In the rows, 128 means zero.
The rows below fall into families. The same turns and mirrors carry the whole set onto itself and the rows of a family onto each other. For each named row, which other rows are in its family? Write them in the order they are listed.
These 16 rows form 4 families of 4 rows each.
J_59: [108 149 139 126 149 136 122 123 110 120  90 113 170 149  95 127 149 144
 118]
J_10: [106 123 142 121 153 130 124 127 125 119  79 116 162 143 122 122 136 175
 120]
J_903: [135 167 139 107 139 135 110 124  95 127 155 121 120 119 129 121 141 146
 148]
J_500: [144 124 134 139 111 121 131 139 117 136 145 149 102  92 154 130 105 100
 112]
J_193: [115  91 115 145 128 134 157 131 130 136  92 143 144 128 106 127 109  84
 109]
J_258: [110 126 142 124 137 131 137 113 123 119 105 122 175 150 109 101 151 162
 144]
J_795: [130 151 146 117 131 115 113 133 124 120 162 111 133 113 141  97 130 149
 158]
J_9: [110 111 104 133 110 131 167 130 155 120  87 118 135 122  96 127  97 111
 119]
J_867: [141 109 102 151 129 130 131 162 132 141 148 135  96 111 148 133 111 123
 107]
J_604: [135 116 108 145 124 137 156 128 136 121  82 118 154 116 100 145 111  90
 107]
J_470: [131 125 119 153 107 128 162 151 132 136 142 135  94  90 141 137 103 114
 120]
J_716: [128 167 157 105 138 111 123 138 109 126 150 145 134 118 141 130 137 161
 141]
J_370: [100 131 131 101 143 130 141 130 121 131  93 134 182 150 101 130 143 144
 135]
J_538: [134 144 138 121 124 131 119 154 113 131 164 132 126 120 150 124 149 164
 152]
J_420: [110  97 114 147 116 138 163 117 136 136  72 125 148 120 117 125 113 120
  98]
J_386: [163 127 111 144 137 137 142 138 115 133 143 137  97  96 140 147 107 105
 120]

Same family as J_420: J_258, J_470, J_538
Same family as J_386: J_59, J_903, J_604
Same family as J_10: J_795, J_9, J_867
Same family as J_500: J_193, J_716, J_370

The rows below fall into families. The same turns and mirrors carry the whole set onto itself and the rows of a family onto each other. For each named row, which other rows are in its family? Write them in the order they are listed.
These 18 rows form 3 families of 6 rows each.
J_312: [155 116 170 127 152 104 120 147 103 178 148 110 122 161 109 158 100 102
  87 175 117 139 143]
J_247: [201 105 110  95 183  99 124 112 128 141 159 118 114 120 109 124 121 114
 113 152 141 120 169]
J_400: [109 141 136 116 166 107 128 177 114 126 149 127 132 148 100 132  96 102
  82 148  85 134  96]
J_924: [149 114 149 118 201  94 146 151 129 107 137 113 108  98 138 143  93 108
  72 151  76 130 155]
J_979: [182 128 137 106 124 106 119 139 104 154 156 107 150  99  83 127 113 133
 137 155 147 117 129]
J_667: [112 143 141 119 162 105 118 168 100 122 122 126 134 137 114 127  95  91
  92 150  89 121  91]
J_982: [138 124 153 117 194  91 155 159 137 107 157 101 105 103 128 140  90 115
  80 142  65 118 141]
J_722: [174 129 115  82 186  69 135 150 107 117 168 125  90  86 119 120  90 104
 132 135  86  98 124]
J_541: [173 135 139 110 123 114 106 132 102 147 147 105 150 115  85 133 107 132
 136 153 141 110 115]
J_305: [198 110 102  95 177  88 137 121 135 131 153 120 117 104 110 115 129 110
 113 149 138 116 169]
J_781: [154 115 165 129 143 105 135 155 104 181 168 109 118 164  93 151 106  98
  96 160 114 138 126]
J_447: [168 131 120  85 189  68 135 158 101 119 142 127 100  74 128 113  99  94
 126 134  92  99 126]
J_44: [179 126 134 119 115 107 119 138 112 149 170 113 136 112  73 141 105 138
 131 150 139 121 123]
J_873: [161 121 167 117 148 102 127 149 104 188 155 109 133 159  97 145 111  97
  93 178 125 137 138]
J_854: [178 126 122  82 185  85 128 145  93 115 146 121 106  72 123 114  99 100
 134 130  94  96 116]
J_522: [107 152 147 119 162 104 120 174 110 134 129 124 145 142 104 126  98  98
  85 159  98 128 101]
J_898: [139 131 160 118 193  83 149 162 133 116 134 108 113  99 134 143  93 104
  71 156  71 123 148]
J_168: [192 112  98 106 168  90 136 115 140 130 170 117 103 121 101 117 121 115
 124 142 137 110 159]

Same family as J_898: J_979, J_305, J_447, J_873, J_522
Same family as J_247: J_312, J_924, J_667, J_541, J_854

The rows below fall into families. The same turns and mirrors carry the whole set onto itself and the rows of a family onto each other. For each named row, which other rows are in its family? Write them in the order they are listed.
These 15 rows form 5 families of 3 rows each.
J_245: [122 108 119 140 115 213 126 191 144 153 130 142 107 117 101 130 106 107
 133]
J_195: [184 121 131  85 144 188 149 133 124 109 134 131 141 154 120 162 104 157
 149]
J_52: [124 104 109 100 102 150 120 125 151 155  82 136 132 134 110 143  78 162
 131]
J_88: [120  91 100 120 122 198 131 191 139 148 125 162 104 123 103 120 120  98
 138]
J_904: [111 116 102 106 125 170 152 126 159 168  92 121 142 142 103 133  68 136
 129]
J_771: [121 107 105  97 121 150 132 119 163 137  80 131 146 111 125 137  81 139
 134]
J_623: [115 121 108 114 105 170 133 128 149 142  63 128 108 131 125 133  85 123
 136]
J_910: [147 102 112 131 126 217 138 194 119 157 127 148  98 154 114 125 101 110
 142]
J_373: [188 142 142  83 122 172 156 159 148 113 115 146 159 140 104 157  84 141
 137]
J_29: [184 111 136  80 131 184 148 177 128  98 134 149 148 125 120 159 111 147
 148]
J_171: [128  94  99 101 110 163 139 112 157 139  88 130 161 129 106 146  85 132
 114]
J_146: [177 122 114  89 140 195 156 162 120  92 137 157 133 128 133 173  99 140
 142]
J_973: [114 104 116 117 124 199 121 184 133 162 135 168  85 140 109 132 119 129
 136]
J_337: [134 109 124 102 130 212 144 176 137 138 136 167 103 155 107 135 138  94
 128]
J_584: [183 118 126  76 130 173 144 167 127 117 141 173 137 149 113 166  99 165
 141]

Same family as J_245: J_171, J_146
Same family as J_584: J_52, J_973
Same family as J_337: J_623, J_373
Same family as J_88: J_771, J_29

The rows below fall into families. The same turns and mirrors carry the whole set onto itself and the rows of a family onto each other. For each named row, which other rows are in its family? Write them in the order they are listed.
These 32 rows form 4 families of 8 rows each.
J_649: [156  77 116 184 143  95 146 137 100 142 183 121 136]
J_530: [153 101 103 182  76 142 121 164 128 173 148 153 166]
J_821: [152  75 128 184 112 122 100 166  86 164 150 117 145]
J_96: [139 102  89 163 131 114 146  93 150 139 158 151 149]
J_560: [143 101  94 169 104 142 110 131 145 154 114 171 161]
J_682: [157 105  94 182 109 117 169 137 142 151 182 159 154]
J_666: [141 110 111 167  93 128 143  96 150 161 169 150 168]
J_790: [150 107 106 186  75 146 121 163 127 166 144 151 157]
J_306: [180  88 117 168 149 127 129 110 132 133 193 127 139]
J_744: [145  95  84 159 130 108 146  94 151 151 166 154 162]
J_463: [122  88 122 167 101 130 110 148 120 170 121 160 183]
J_928: [164  62 124 165 157 129  96 162 102 148 148 141 161]
J_833: [157  96 100 177 119 112 168  96 136 143 166 156 156]
J_154: [155  71 123 182 112 119 100 165  86 171 154 117 154]
J_762: [154 109  96 185 108 117 169 135 142 143 177 155 148]
J_948: [149  70 112 166 126 151  87 165  99 170 141 123 155]
J_986: [182  83 115 167 149 124 130 112 131 137 197 128 146]
J_586: [160  62 108 158 159 110 110 104 114 159 176 120 143]
J_469: [161  66 127 167 157 131  96 164 101 144 145 138 155]
J_17: [158  69 120 167 132 143  75 142 108 162 127 138 139]
J_296: [157  96 100 178 120 111 168  96 136 143 165 156 157]
J_293: [139  97 103 173  93 152 133 144 138 175 132 176 159]
J_880: [154  70 114 163 160 113 109 103 115 146 170 118 127]
J_796: [167  71 111 169 150 110 122 116  98 138 176 103 150]
J_808: [165  61 113 163 130 138  75 141 109 176 133 140 156]
J_119: [139  96 102 175  94 154 132 145 137 176 131 176 160]
J_102: [168  69 110 169 148 110 122 117  98 138 176 103 150]
J_273: [119  92 123 168 102 132 111 150 120 164 118 160 175]
J_224: [148  71 112 166 126 151  87 165 100 168 141 122 153]
J_105: [161  71 115 181 142  94 146 138  99 148 187 122 144]
J_222: [139 114 114 169  94 129 142  95 151 156 166 147 161]
J_98: [149  95  90 164 102 138 111 133 145 167 124 173 176]

Same family as J_306: J_666, J_463, J_928, J_986, J_469, J_273, J_222
Same family as J_102: J_833, J_948, J_296, J_293, J_796, J_119, J_224
Same family as J_790: J_649, J_530, J_821, J_682, J_154, J_762, J_105

The rows below fall into families. The same turns and mirrors carry the whole set onto itself and the rows of a family onto each other. For each named row, which other rows are in its family? Write them in the order they are listed.
These 18 rows form 3 families of 6 rows each.
J_37: [156 120  92 155 106 142 137 148 139  86  96 113 142 113 119 126 113  96
 139 140 106  99 128 137]
J_853: [143 162 128 150 115 100  97 126 138 143 130 104  83 120 110 119 127 150
 137 119 116 141 152 136]
J_376: [129 120 101 101 176 128 155 163 149 136 138 136 103 114 167 135 135 116
 133 149 121 104 104 166]
J_265: [139 153 129 150 102 120  85 127 131 162  94 131 110 106 145 141 119 143
 141 115  96 120 124 108]
J_358: [155 144 113 147 105 123 103 135 167 118  89 101 129 115 133 102 109 129
 110 121  84  98 140 146]
J_920: [127 143 111  97 166 106 163 136 128 136 162 121 107 135 164 112 149 132
 142 134 125 132 139 155]
J_724: [171 142 107 158 109 103  98 127 139 108 118 103 118 114 121  90 145 144
 147 143 101 118 150 156]
J_153: [131 141 126  93 142 128 125 162 178 160 142 139  88 136 147 147 107 113
 137 116 125 126 118 154]
J_452: [138 112  89 141 149 139 166 158 110 103 119 132 115  93 133 137 125 109
 128 150 131  88 110 145]
J_136: [165 105 102 135 104 151 133 145 123 111 101 171 146 104 134 114 149 118
 166 139 113 101 113 138]
J_628: [133 113 102 105 128 153 164 143 101 132 127 178 122  96 152 115 141 126
 145 121 128 100 108 141]
J_567: [126 158 127 109 136 105 126 134 154 150 153 112  94 150 137 134 131 125
 157 118 121 161 146 138]
J_144: [138 157 135 126 115 121 103 144 166 159 116 121  87 117 127 125  94 138
 105 100 111 110 137 143]
J_321: [111 137 109  82 140 137 148 133 125 160 133 152 117 114 188 118 135 130
 140 112 106 120 108 143]
J_295: [166 127 115 159 105 127  93 132 135 129  80 141 138  98 143 114 147 142
 149 141  88 100 121 128]
J_810: [116 156 124 103 114 127 110 130 143 170 121 134 113 130 172 145 116 122
 153 104  98 140 116 118]
J_56: [176 123  94 143 106 122 139 142 118  87 137 126 134 124 114 102 142 114
 167 147 128 114 144 153]
J_214: [149 127 100 123 142 119 175 144  92 108 159 137 112 115 131 110 142 126
 143 138 148 108 140 150]

Same family as J_452: J_37, J_376, J_358, J_153, J_144
Same family as J_920: J_853, J_724, J_567, J_56, J_214

The rows below fall into families. The same turns and mirrors carry the whole set onto itself and the rows of a family onto each other. For each named row, which other rows are in its family? Write them in the order they are listed.
These 28 rows form 7 families of 4 rows each.
J_900: [141 135 125 125 106 152 123 131 119  86 141 108 131 145 130 110]
J_189: [101 131 109 127 138 130 144 103 133 185 123 162 151 120 146 101]
J_932: [141 112 150 155 123 165 140 153 145 172 132 128 154 118 141 106]
J_50: [146 111 133 166 109 151 122 153 140 170 138 126 155 112 129  93]
J_501: [137 131 118 153 117 161 129 109 134  90 144  99 120 140 140 103]
J_344: [ 87 140 114 132 138 136 138 123 128 184 116 162 125 116 122 110]
J_831: [ 89 142 105 136 137 113 130 114 140 181 108 154 128 120 126  99]
J_62: [131 144 145 131 135  99 132  96 134 101 105 149 111 127 142 121]
J_872: [143 139 127 123 130  88 145  96 125 118 112 140 100 130 159 107]
J_239: [ 84 131 111 141 150 128 127 135 136 181 108 152 142 143 128 105]
J_674: [120 149 123 146 126 152 127 123 129  91 131  92 125 144 166 107]
J_211: [131 147 141 131 121  91 132 101 121 118 100 133  98 115 158 103]
J_253: [ 76 147 109 147 138 127 141 113 136 179 116 144 139 110 134 101]
J_451: [129 140 138 106 128  98 130  96 122 109 111 145 110 128 133  97]
J_977: [124 121 141 162 122 137 121 174 143 163 125 129 159 104 144  96]
J_756: [128 142 123 126 131  95 136  91 132 123 103 142  93 122 160 100]
J_467: [129 131 119 137 113 159 143 122 120  94 145  91 124 143 148 112]
J_553: [145  96 127 165 118 146 129 168 141 164 134 135 145 120 140 111]
J_827: [135 103 132 153 106 145 134 166 134 161 135 125 158 105 132 108]
J_277: [130 127 133 145 114 159 125 117 131  85 123 105 132 152 135 122]
J_133: [130 130 117 147 123 160 132 130 126  96 141  99 108 158 136 111]
J_634: [137 128 138 131 144 101 136 111 130 109 105 141  97 142 171 105]
J_574: [131 136 131 124 124 107 133  96 118 114 103 152  92 122 158 120]
J_483: [ 89 138 104 136 139 117 143 118 136 180 122 153 142 125 117 107]
J_233: [136 124 118 153 117 166 128 134 116  96 144  98 118 140 151 111]
J_350: [136 104 129 164 115 157 124 171 129 154 140 126 147 111 132 102]
J_529: [ 99 153 126 138 145 134 140 111 136 193 116 154 143 127 138 113]
J_949: [139 110 124 144 119 166 142 153 141 160 152 139 162 112 151 105]

Same family as J_189: J_900, J_451, J_949
Same family as J_574: J_50, J_501, J_344
Same family as J_977: J_239, J_674, J_634
Same family as J_483: J_872, J_467, J_827

